a =
[[ 66 -45  10 -20  46]
 [ 17 -14 -22  59 -36]
 [ 45  13 -24  15 -25]
 [-41   3   7 -18  -7]
 [-48  33  16 -26  13]
 [ 31  71  -2  33  27]
 [-19   0  30  18  57]
 [ -7 -63   9  54   6]
 [ 33 -25  22  20  62]
 [-63  61   0  10 -20]
 [-39  27  19 -34  21]
 [ -2   1 -32 -22 -71]
 [ -6  25  -2  56   0]]
a[-13,-5]	66
a[-10]	[-41, 3, 7, -18, -7]
a[-8,2]	-2
a[-6,-3]	9
a[-5,2]	22
a[:, 0]	[66, 17, 45, -41, -48, 31, -19, -7, 33, -63, -39, -2, -6]
a[3,3]	-18
a[11,-4]	1
a[-9]	[-48, 33, 16, -26, 13]
a[:, -1]	[46, -36, -25, -7, 13, 27, 57, 6, 62, -20, 21, -71, 0]
a[:, 3]	[-20, 59, 15, -18, -26, 33, 18, 54, 20, 10, -34, -22, 56]
a[-12,2]	-22
a[8]	[33, -25, 22, 20, 62]
a[:, -4]	[-45, -14, 13, 3, 33, 71, 0, -63, -25, 61, 27, 1, 25]
a[6,-4]	0
a[7,1]	-63
a[2,-4]	13
a[9,-3]	0
a[-10,-5]	-41
a[-4,1]	61
a[-3,-2]	-34
a[-9,-4]	33
a[2,-1]	-25
a[-7]	[-19, 0, 30, 18, 57]
a[4,-1]	13
a[-10,-1]	-7
a[4,3]	-26
a[-2]	[-2, 1, -32, -22, -71]
a[-8,-1]	27
a[12,-4]	25

m =
[[ 14  21  -3 -11  15  -2   6  -5 -17]
 [ 27  21  -8 -59  28   9  16 -31 -30]
 [ 29  57 -10 -11   7   6  -1  -2 -41]
 [-12 -32  11 -18 -25  24 -18  -6  15]
 [  6  42  -1  37 -25   0 -19  23 -16]
 [ 13  18  -6 -25  13   6   5 -14 -17]
 [-15 -12   8  30 -37  11 -23  16  15]
 [-12 -34   9 -18 -22  21 -14  -7  16]
 [-17 -34  10   0 -28  17 -19   0  18]
 [-12  17   4  39 -32  11 -23  18   0]
 [-14 -36   6 -26 -14  20  -8 -13  15]
 [  9 -26  -2 -66  26  12  15 -32  -2]
 [  9   6  -7 -32  15  11   6 -18 -14]
 [ 12  27  -6   4   3   3   0   1 -16]]
Rows and columns are counted from 0.
row 0 col 0 -> 14
row 2 col 3 -> -11
row 12 col 3 -> -32
row 11 col 0 -> 9
row 1 col 4 -> 28
row 3 col 7 -> -6
row 6 col 2 -> 8
row 10 col 8 -> 15
row 4 col 8 -> -16
row 11 col 5 -> 12
row 1 col 7 -> -31
row 6 col 1 -> -12
row 2 col 7 -> -2
row 12 col 7 -> -18
row 8 col 2 -> 10
row 7 col 0 -> -12
row 13 col 4 -> 3
row 12 col 8 -> -14
row 7 col 6 -> -14
row 7 col 4 -> -22
row 0 col 2 -> -3
row 2 col 4 -> 7
row 6 col 6 -> -23
row 6 col 4 -> -37
row 7 col 2 -> 9
row 13 col 3 -> 4
row 12 col 0 -> 9
row 2 col 5 -> 6
row 2 col 8 -> -41
row 3 col 5 -> 24
row 13 col 7 -> 1
row 13 col 0 -> 12

x = [ 32  57 -47  62  42]
x[0] => 32
x[3] => 62
x[4] => 42
x[2] => -47

data =
[  49.2  -73.0   29.0  208.2  -21.6  -18.1  -23.4  -45.7   46.8  -62.2
  -14.8  -84.6   70.8 -163.5  -18.0]
data[0]: 49.2
data[13]: -163.5
data[3]: 208.2
data[6]: -23.4
data[7]: -45.7
data[8]: 46.8
data[2]: 29.0
data[12]: 70.8

M =
[[-26  -5  27  49  22  -6   5 -55  15  -9   3   8]
 [ 23  -3 -27 -15   8  -3 -19  40  -7   8 -20 -33]
 [-17 -10  16  46   4  -7  12   6   9  -1 -10   2]
 [ 10   8  12 -38  -3  -2 -14 -28 -11 -13  15   4]]
M[0,0] => -26
M[:, 11] => [8, -33, 2, 4]
M[1,9] => 8
M[2] => [-17, -10, 16, 46, 4, -7, 12, 6, 9, -1, -10, 2]
M[3,2] => 12
M[:, 8] => [15, -7, 9, -11]
M[0,4] => 22
M[3,4] => -3
M[:, 3] => [49, -15, 46, -38]
M[:, 6] => [5, -19, 12, -14]
M[1] => [23, -3, -27, -15, 8, -3, -19, 40, -7, 8, -20, -33]
M[2,6] => 12
M[2,5] => -7
M[0,8] => 15
M[0,5] => -6
M[2,11] => 2
M[:, 1] => [-5, -3, -10, 8]
M[0,11] => 8
M[2,7] => 6
M[2,3] => 46

A =
644  643  380  504  479  509  689  254  276  476  496  448  392  146
187  291  426  419  470  364  280  608  689  538  454  395  563  695
378  397  449  475  453  377  434  497  530  549  478  448  506  512
682  450  656  729  375  377  587  564  244  538  519  711  449  512
644  467  587  673  410  404  562  519  308  517  502  632  449  481
454  344  633  532  427  430  332  696  530  465  466  606  506  756
530  485  541  504  453  496  485  497  403  444  472  527  449  481
226  362  380  362  488  404  332  519  657  517  454  369  544  573
454  450  518  419  462  549  383  564  530  382  442  474  468  604
797  432  748  842  349  324  587  630  181  549  537  816  459  573
A[-10, -14]: 644
A[9, -2]: 459
A[:, -13]: [643, 291, 397, 450, 467, 344, 485, 362, 450, 432]
A[9, 1]: 432
A[5, -8]: 332
A[-10, -3]: 448
A[2, 2]: 449
A[7, 12]: 544
A[-5]: [454, 344, 633, 532, 427, 430, 332, 696, 530, 465, 466, 606, 506, 756]
A[6, 10]: 472
A[:, -7]: [254, 608, 497, 564, 519, 696, 497, 519, 564, 630]
A[:, -9]: [509, 364, 377, 377, 404, 430, 496, 404, 549, 324]
A[-8, 1]: 397
A[:, -3]: [448, 395, 448, 711, 632, 606, 527, 369, 474, 816]
A[-9, -13]: 291
A[-10, 8]: 276
A[-4]: [530, 485, 541, 504, 453, 496, 485, 497, 403, 444, 472, 527, 449, 481]
A[-2, -7]: 564
A[9, -9]: 324
A[-2]: [454, 450, 518, 419, 462, 549, 383, 564, 530, 382, 442, 474, 468, 604]
A[7]: [226, 362, 380, 362, 488, 404, 332, 519, 657, 517, 454, 369, 544, 573]
A[9, -12]: 748
A[8, 11]: 474
A[-8, -8]: 434
A[9, 0]: 797
A[5, -14]: 454
A[-1, -8]: 587
A[-5, -3]: 606
A[4]: [644, 467, 587, 673, 410, 404, 562, 519, 308, 517, 502, 632, 449, 481]
A[-8]: [378, 397, 449, 475, 453, 377, 434, 497, 530, 549, 478, 448, 506, 512]
A[8, 2]: 518
A[-2, -10]: 462
A[-7]: [682, 450, 656, 729, 375, 377, 587, 564, 244, 538, 519, 711, 449, 512]
A[1, -11]: 419

B = [ 37  -9  -5  35  12  14  -9 -18 -11 -19 -30   3 -61]
B[0] = 37
B[6] = -9
B[11] = 3
B[2] = -5
B[12] = -61
B[8] = -11
